In the data rows, the value 128 means zero.
Some points:
[175 150 171  78 108 114 108 147 131 112 115 144 172 101 154  68 121 189 165 133 171 145 180 165 156 181 109 110 102  80 155 154]
[130 142  65 155 184 147 137 134 131  86 136 167  79 106 132 121 101 109 135 124 135 136  73 125 157 179 157 124 146 148 123 104]
[125 147 139 135 119 169 148  80 174 142 118 115 188  77 106 101 144 134 188 116 164 104 123 111  88 144 126 124 122 164 141 163]
[198 189 156 156 133  86 176 132 101 155 128  97 160 161  63 117  64 149  82 152 112 150 135 157 161  95 154  87 123 123 136 130]
[128 165 103 142  89 171 135 183 103  92 153 134 130  92 122  96 148 115 100 158  89 113 139 101 133 116 149 132  61 125 109 162]
[122  88 109  78 153  97 119  98 146 137 169 121 100 151 193 104 139 142 133 105  91  92 111 138 133 144 165 134 129 132 108 137]
[100 119 168 126 166 129 146 149 148 152 141 138 103 116 133 117 141 145 117 120 116 132  74  79 119 131 111 153 146 163 116 136]
[118  98 100 147 109 131 103 211  68 109 128 115 133 135 159 159 162 150 144 149 101 136 117 167 108  81 177 113 171 126 151 115]
[101 182 130 159 148 149 152 147 162 100 111 158  76 165 132 157 102 148 139  77 198  63 198 121 119 139 173 124 160 115  95  96]
[ 80 142 116 160  79 126 141 128 110  86 115 137 145 122 118 121 151  93 148 150 102 170 122 112 124 137 162 142 115 163 195 126]
[112 177 142 117 159  93 165 129 149  70 169 135  93  68 133 135 151 107 144 123 147 121 104 104 107 140 126 178 166 160 143 132]
[106 159 123 176  98 117 105 144 119 138 106 138 111 174 127 108 127  83 116 135   6 171 169 121  96 132 147  94  77 164  93 187]
[101 124 113 126  80 135  77  96 117 179 124 140 176 122 141 165 154 129 132  79 119  84 115 128 126 162 154  85 135 134  98 141]
[163 107 103 119 172  82 152 142 159 102 141 115 131 102 161  90  87  97 142 128 142 126 124 118 120 127  93 176 109 129 103 163]
[100 128 116 131 163 112  77 198 216  88 137 122  49 103 148  92  90  98 110 112 130 113  99 144 124 139 148 124  78 127  99 117]
[ 87 112 101 104 148 107 100 165 163  98 150 136  79 107 123 134 137 102 111 102 120 119  98 165 127 115 146 125 107 175 143  87]
[212 136 148 124  95 109  76 172 107  98 110 127 112 167 143 181 164 127 176 136 156 121 139 110 124 149 114 143  62 129 126 140]
[ 83 140 133  92 172 123 146   6 117  78  71 155 115 177 119 127 137 145 124  94  71  97  85 117  43 142  51  21  59  18 184 136]
[152 106 159 141  84 132 114 168 156 100 129 166 102 159 123 139 141 185 134 129 144 160 134 106 202 161 111 148  81 109 155  83]
[ 97  84 163 133 174  95 165 104 119 106 134  96 148 165 135 150 112  89 115  86 135 164  72 137 137 141 193 170 117 131 120 188]
[206 136 182 122 146 136 141 122 181 125 118 142  93 125 164 111 153 105 112  77 135 149 118 112  97 112 147 189 143 166 152 108]
[151 125 148 121 143 124 149  61 120 121  91 161  98  90 150 149 143  91 120  93  72 116 149 162 135 106 123 196 155 144 194  96]
[112  74 167 128 152  88 137 157 138 132 137 129 175 115 138 123 134 110 103 139 143 119 104 143 125 159  90 110 108 145  70  85]
[129 177 177 184 134 149 141 174  81 184 148 101 155 205 141 149 124 120  96 168 130 150  85 126 103  85 135 117 119 131 176  90]
[ 97 104 133 107 125 127 122 142 134 124 122  91 183 162  80 164 106 123 139 125 137  70 153  72 143  86 107 159 168 136 115  88]
[125 107 196 148 107 104  97 164 155 118 134 135 125 125 114 151 158 178 152 141 154 144 143 101 188 179  93 159 125 103 146 142]
[146 107 163 127 149 203 147  98 128 131  89 150 138 137 140  88 103 119 160  79  41  95  68 153 203 130 167 170 147 118 175  78]
[153 121 113 150 125 127 125  59 112  61  75 169  54 149 110 101 151 172 155 166 181 231 116  58  52  71  88  71 165  88   0 117]
[128 143 102 147 124 119 121 160  96 112 127 117 137 122 193 115 130 155 133 169 149 136 114 149 113  62 143 114 134 116 174 119]
[158 110 154 102 133  48 109 165 211 134 166 164 106 110 162 143 114 109 119  92 110 104 137 149 120  93 119 119 111 152 121 151]
[158 139  90 134 134 144  80 153 179 132 159 137 110 223 104 111 122 140  85 157 124  83 127 121 136 129  83 139 174 135 159 152]
[131  33 123 134 105 151 145 208 103  94 163 168 169 125 162 129 111 133 180 148 117 154 134 110 115  78 183 126 143  63 120 120]
[128 139  68 142 161 119  97 130 144 161 149 102 145 127 127 192 115 122 179 153 113 169 145 138 123  89  95 130 144 105 130 119]
[157  84 168 123  75 103 147 147 116 103  90 115 118 117 132 144 128 156 151 116 169 157 190 158 170 201 108 109 139 124 173 155]
[193 116 204  83  81 160 233 165 112   2  91  42 154 140 115 153 157 149 112  56  47  69  71 138  97  81  77  67 104  70  94 122]
[139 137 167  92 121 139 120 180 104 153 116  75  87 134  24 109  88  92 124 172 123  89 195 190 165 161 101  71 186 137 125 153]
[152 109 119 127 123 133  93 114 106 169 100 103 115 202  91 110 103  83 141 164 139 102 178 115 119 124  99 121 135 160 130  67]
[139  71 121 136 200 101 186 132 104 131 199 159 153 112 113 124 120 132 107 123 147 151 145 126 140 170  88 106 110 144  85 139]
[113 154  95 176 147 180 141 131 141 103 139 167 164  89  64 105 138 144 141 100  86 158 164 124  95 122 163 137  78 166 163 129]
[148 126 146 190 148 140 186 108 146 177 101 210 127 147  25 138 207 125 113 192 181  46 119 204 132  87 156 183 136  69 109 181]
[139 118  94 153  65 130  81  86  75 164 106 110 126 131 138 103 119 126  59  82 177 145  72 122 124 137 135 145 122 129 132 173]
[113 117 147 152 103 115 111  85 184 138  86 142 124 113 123  85 144 139 132 159  55 169 185 116  67 129 130 164 108 158 146 125]
[142 176 162 165  89 114 112  86 100 113 202 176 167 103 167 139 148  75 132 104 107 116 171 121 158 151 131 107 130  72 103 143]
[143 138 172 102 132  79 100  70  65 134 158 140 165 172  99 106 108 150 106 180 146  91 145 106 128  91 179 126 119 123 144  67]
[101 183 130  70 134 107 119 176 150 120 156 170 135  94 155 112 133 115 117 132 147 113  95 174  95 143 122 123 127 143  83  98]
[158 102  77  46 132 140 183 142 173 207 137  66 129 130 103 130 158  76  61 179 133 193 163  73 103 166 225 105 124  25 165  80]
[112 111 134  96 170 123 124 154  95 116 157 138  87 102 110 109 161 125  79  95 145 157 137 161  82 122 140 116 107 190 161 119]
[104  68 138 114 192 149 112 118 126 136 134 125  84 139 139 138 145 112  89 118 124 138 103 146 142 172 147 124 126 130  83 147]
[106 134 128 124 123 167 137 131 172  95 125 144 215 220 143  91 123  84  85 181 158 126 145 158 155 104 106 123 134 106 175 141]
[136  98  78 151  79 145 109 122 189 135 125 144 199  80  97 131 109 109 136  84 151 111 137 127 129 131  85 124 117 124 103 133]
[111  98 136 141  85 142 113  99 123 156 146 145 107  91 130 115 177 140 123 157  90 156 166 105 146 120  94 150 135 128 131 144]
[116 133 128 114 111  93 143 106 149  71  78 135 127 154  87 116  93 148 108 148 163  62 155  87 174  57 174 129 118 133 109  96]
[150 140 121 161 185 109 108 114 114 151 152  65 125 120 118 145 107 158 176 147 137 177 144 158  96 105 145 129 140 107 139  75]
[112 141 130  90 144 127  80 110 115 150  95 100 101  78 114 138 158 129 169 166 175 205  89  69 190   0 131  55  88  84  67 144]
[121 129 106 120 157 142 162 121 117 171  98 168  75 120  87 142 103 133 162 117  61  92  42 126  90 142  40  87  91  38 153 126]
[122 116 148 116 103 126 128 151  82 178  91  65 107 161 175 111 152 143 196 161 169 132 148 178  90 187  99 154  80 128 150 165]
[ 90 155 144 156 168 148 121 149 171 117 122  98 182 133 142 124  97 161  74 164 138 161 157 153 113 143 115 156 162  77 172 114]
[134 159  87 114 153 155 116 150 106 131 114 104 107 164  81 146 156 199 207 130 134 153 106 122 157 202 154 165  96 144 145 163]
[106 109  92 119 166 109 140  77  72 126 110 129 144 151 192 141 138  89  99 131 171 140 129 171 150 138 112 119 100 186 126 124]
[150 141 156 103 120  76 142 104 133 180  37 159  93 117 169 167 118 113 113  78  78 125 128 111 162 113 146 170 139 151 137 116]
[156 176 162 102 167 119 102 105 104 133  98 105 154  83 160 116 151 103 110 127  70  92 110 109 177 152 108 168 177 137  79 105]
[128  98  58 150 147 109  95 134 153  71 106 122 174 124 159 142 160 158 137 126 113 144 191 154 141 113 134  92 187 106 143 129]
[120 130 139 138  90 151  47 138  68 117 130 152 187  95  67 144  78 107  70  64 169 171 101 121  83 146 122 156 124 117 138 150]
[141 141 149 156  93 101 134 144 129 124 111 151 145  87 144 125 147 108 116 193  97 129 169  89 114 155 135  82 118 143 127 165]
[101 191 112 149 142 143 122 150 153 142 152 143 151 142 153 108  75 115 125 149 146 176 148 137 163 128  90 102 178  84 140 130]
[112 155 155 127  93 133 177 107 156 132 129  97  55 151 107 152  83 136 162 162 164 181  85 176 122 102 168 104 179 140 184 128]
[146 148 146 171  82 132 137 121 127 154 139 105 160 110 134 138 181 123 139 107 121  85 129 139  72 144 128 101 128 166  99 134]
[123  93 111  88 115 125 147 148 100 125 148 168 150 129 146 141  95  63 109 121 167 161 107 137 109 136  81 141 131 144  96 111]
[ 88 129 113 115 145 127 136 137  69 166 143 105  91 140  89  78  89 177 138  90 139  67 205 109 148  62 151 159 106 112 114  93]
[ 75 154 123 154 149 170 192 171 133 157 151  96  93 167 145 117 111 136 126  27 167 102 210 100 145  90 114 113 163 112 111 166]
[141 161 147 119  72 130 150 126 104 145 183 133  77 158 140 149 171 138 177 142 119 163 143  91 160 175  78 175 135 136 143 109]
[142 108 122 164  81 137  75  97 170 169 140  94 120  96 117  99 137 165 108  83 138 107  84 132 136 145 128  96 145 140 101 130]
[135  87 110 176 160 150 174 105 101 128  80  89  53  33 153 122 107 107 113 138  95  56  77  79 152 155  62 107 143  92 204 123]
[146 123  78 151  66 109 106  83 146 145 146 128 180 115 136 141 116 140 131  86 144  91  84 154 128 134 151 124 113 151 142 120]
[ 98 120 140 152  99 156 144 102 148 163 164 106 158  86  82  73 116 127 182  97 152 130  90 118 126 129 135 103 113 171 123 147]
[151 121 109 102 187 125 144  89  82 141 142 119 169 150 148 126 150 107 103 103 149 168 102 124 146 146 114 113 132 177 117 146]
[125 118 153 108 151 130 177 190 117 156  92 192 194 116 150 104  85 132 131 121 124 129  95  61 111 151 123 119 155 190 111 117]
[ 91 163  88 142 166 149 152 109  98 161 116 111 103 145 147 171 157 117 129  97 197  55 199  76 100  97 142 150 122 122 150 107]
[135 139 111  75 167  88 122 129 137 153 145 165 131 119 146 152 142 127 135 115 118 113 108 161 122 139 137 113 120 152 105 156]
[131 159 145 183  89 148 129  91 126 136 112  87 130 111 170 126 166  88 132 126 126  96 123 135 131 169 143 102 115 115  85 134]
[ 70 128  87 145  81 132 174 116 143 121 102  92 114 106  92 138 159 156 151 159 101 175 127 160 183 173 122 177 124 121 109 100]
[137 116 151  91 125 135  67 104 117  99 136 127 108 150  67 104 101  62 128 158 155 103 152 127 125  95 161 150 156 105 140 101]
[155 118 155 110 111 227 117  53 163 105 157 124 103 106 178 240  55 161  87 233  93 114 182 116 104 149 148 118  77 200 100 186]
[121 120  92 100 121  74  93 131 144  99 149 115 115 196  74 120 126 158 113 160 105  65 128  71 112 147 152 161 227 154 165 165]
[149 118  94 131  43 122 108  84 114 149 151 121  97  90 143 116  69 137  91 101 134 116 108 175  95 115 146 147 129 137 116 140]
[123 108 128  83 159 138 130 167 138 112 157 158 129 100 107 121 134 126 100 108 160 152 127 167 114 127  99 101 120 179 133 118]
[132 102 108  95 138 158 114 110 141 132 134 156 138 129 153 161 187 188 172 140 125 168 123 136 135  41 163  80 144 120 118 117]
[120 162 119 125  90 112 104 124 148 126 171 136 115 149 116 137 143 164 155 147  89 166 112 116 201 143  82 171 100  97 134 121]
[ 86 125  80  99 162 152 166 132  60 134  77 107 169 129 153 124 108 131  85 125 105 138  91 141 153 140 116 189 138 156  77 138]
[119 133 134 135 150 124  85 167 114 142 123  96 149 108 157 150  97 145 168 165 130 147 125 152  89 101 146 133 165  81 115 134]
Along one direction, these points spread out more than along any other. Take the direction at right angles to it along which they spread out most. Then take the direction at right angles to both along which they spread out most. Go by this last direction. Where along it does each point below lie, from 0 to 99? 50 is the average, and the first point above lies past it. One standard deviation of the points above along it is 16.
[ 86 125  80  99 162 152 166 132  60 134  77 107 169 129 153 124 108 131  85 125 105 138  91 141 153 140 116 189 138 156  77 138] 35
[129 177 177 184 134 149 141 174  81 184 148 101 155 205 141 149 124 120  96 168 130 150  85 126 103  85 135 117 119 131 176  90] 40
[106 159 123 176  98 117 105 144 119 138 106 138 111 174 127 108 127  83 116 135   6 171 169 121  96 132 147  94  77 164  93 187] 70
[158 139  90 134 134 144  80 153 179 132 159 137 110 223 104 111 122 140  85 157 124  83 127 121 136 129  83 139 174 135 159 152] 39
[143 138 172 102 132  79 100  70  65 134 158 140 165 172  99 106 108 150 106 180 146  91 145 106 128  91 179 126 119 123 144  67] 31
[120 130 139 138  90 151  47 138  68 117 130 152 187  95  67 144  78 107  70  64 169 171 101 121  83 146 122 156 124 117 138 150] 61
[125 147 139 135 119 169 148  80 174 142 118 115 188  77 106 101 144 134 188 116 164 104 123 111  88 144 126 124 122 164 141 163] 62
[ 97  84 163 133 174  95 165 104 119 106 134  96 148 165 135 150 112  89 115  86 135 164  72 137 137 141 193 170 117 131 120 188] 38
[142 108 122 164  81 137  75  97 170 169 140  94 120  96 117  99 137 165 108  83 138 107  84 132 136 145 128  96 145 140 101 130] 61
[134 159  87 114 153 155 116 150 106 131 114 104 107 164  81 146 156 199 207 130 134 153 106 122 157 202 154 165  96 144 145 163] 70
[120 162 119 125  90 112 104 124 148 126 171 136 115 149 116 137 143 164 155 147  89 166 112 116 201 143  82 171 100  97 134 121] 75
[112 111 134  96 170 123 124 154  95 116 157 138  87 102 110 109 161 125  79  95 145 157 137 161  82 122 140 116 107 190 161 119] 43
[149 118  94 131  43 122 108  84 114 149 151 121  97  90 143 116  69 137  91 101 134 116 108 175  95 115 146 147 129 137 116 140] 56
[104  68 138 114 192 149 112 118 126 136 134 125  84 139 139 138 145 112  89 118 124 138 103 146 142 172 147 124 126 130  83 147] 42
[101 124 113 126  80 135  77  96 117 179 124 140 176 122 141 165 154 129 132  79 119  84 115 128 126 162 154  85 135 134  98 141] 61
